In the data rows, the value 500 means zero.
Some points, one per row:
np.array([401, 312, 402, 601, 653, 730, 544, 621])
np.array([696, 493, 736, 788, 513, 354, 781, 371])
np.array([428, 870, 680, 334, 457, 409, 478, 671])
np.array([531, 404, 456, 521, 383, 440, 504, 386])
np.array([416, 682, 490, 453, 570, 494, 588, 666])
np.array([597, 476, 613, 655, 492, 320, 642, 336])
np.array([676, 383, 406, 600, 348, 438, 531, 365])
np.array([593, 480, 621, 654, 481, 318, 656, 346])
np.array([482, 341, 377, 498, 467, 608, 462, 473])
np.array([461, 357, 328, 541, 447, 605, 483, 476])
np.array([524, 667, 705, 498, 537, 363, 464, 412])
np.array([575, 472, 563, 555, 467, 295, 548, 345])
np.array([481, 397, 323, 499, 388, 511, 509, 423])
Here are 18 more points, each followed by its number:
np.array([506, 477, 526, 395, 378, 420, 435, 486]) 0
np.array([399, 486, 406, 544, 675, 664, 488, 689]) 1
np.array([498, 373, 366, 473, 390, 501, 439, 422]) 2
np.array([471, 785, 644, 374, 458, 359, 474, 547]) 3
np.array([520, 491, 563, 397, 391, 385, 412, 433]) 4
np.array([516, 387, 390, 451, 386, 465, 515, 417]) 5
np.array([552, 467, 538, 473, 397, 355, 427, 406]) 6
np.array([416, 350, 471, 520, 549, 680, 381, 559]) 7
np.array([411, 321, 447, 597, 677, 789, 457, 600]) 8
np.array([469, 627, 527, 648, 993, 831, 492, 919]) 9
np.array([593, 457, 543, 543, 441, 323, 568, 358]) 10
np.array([411, 637, 482, 488, 578, 525, 586, 701]) 11
np.array([395, 684, 503, 503, 757, 622, 528, 799]) 12
np.array([582, 433, 527, 549, 439, 347, 594, 377]) 13
np.array([429, 566, 467, 418, 493, 461, 549, 592]) 14
np.array([399, 386, 573, 580, 592, 828, 341, 510]) 15
np.array([551, 999, 832, 527, 822, 714, 497, 484]) 16
np.array([649, 430, 565, 599, 433, 325, 598, 364]) 17
Which of these numbered points is nearest to each point below, ignoring the 2 directions in which the first points spread most? Its number follows each.
np.array([411, 455, 391, 548, 705, 680, 501, 686]) > 1
np.array([389, 355, 472, 582, 704, 781, 433, 664]) > 8
np.array([467, 493, 461, 410, 400, 439, 493, 499]) > 5
np.array([492, 396, 505, 690, 905, 873, 535, 786]) > 9
np.array([451, 385, 568, 541, 483, 783, 302, 402]) > 15
np.array([413, 574, 415, 475, 600, 568, 579, 669]) > 11
np.array([454, 420, 431, 435, 501, 571, 432, 588]) > 17
np.array([483, 578, 559, 384, 409, 374, 407, 502]) > 6
np.array([718, 431, 416, 616, 392, 547, 466, 391]) > 3
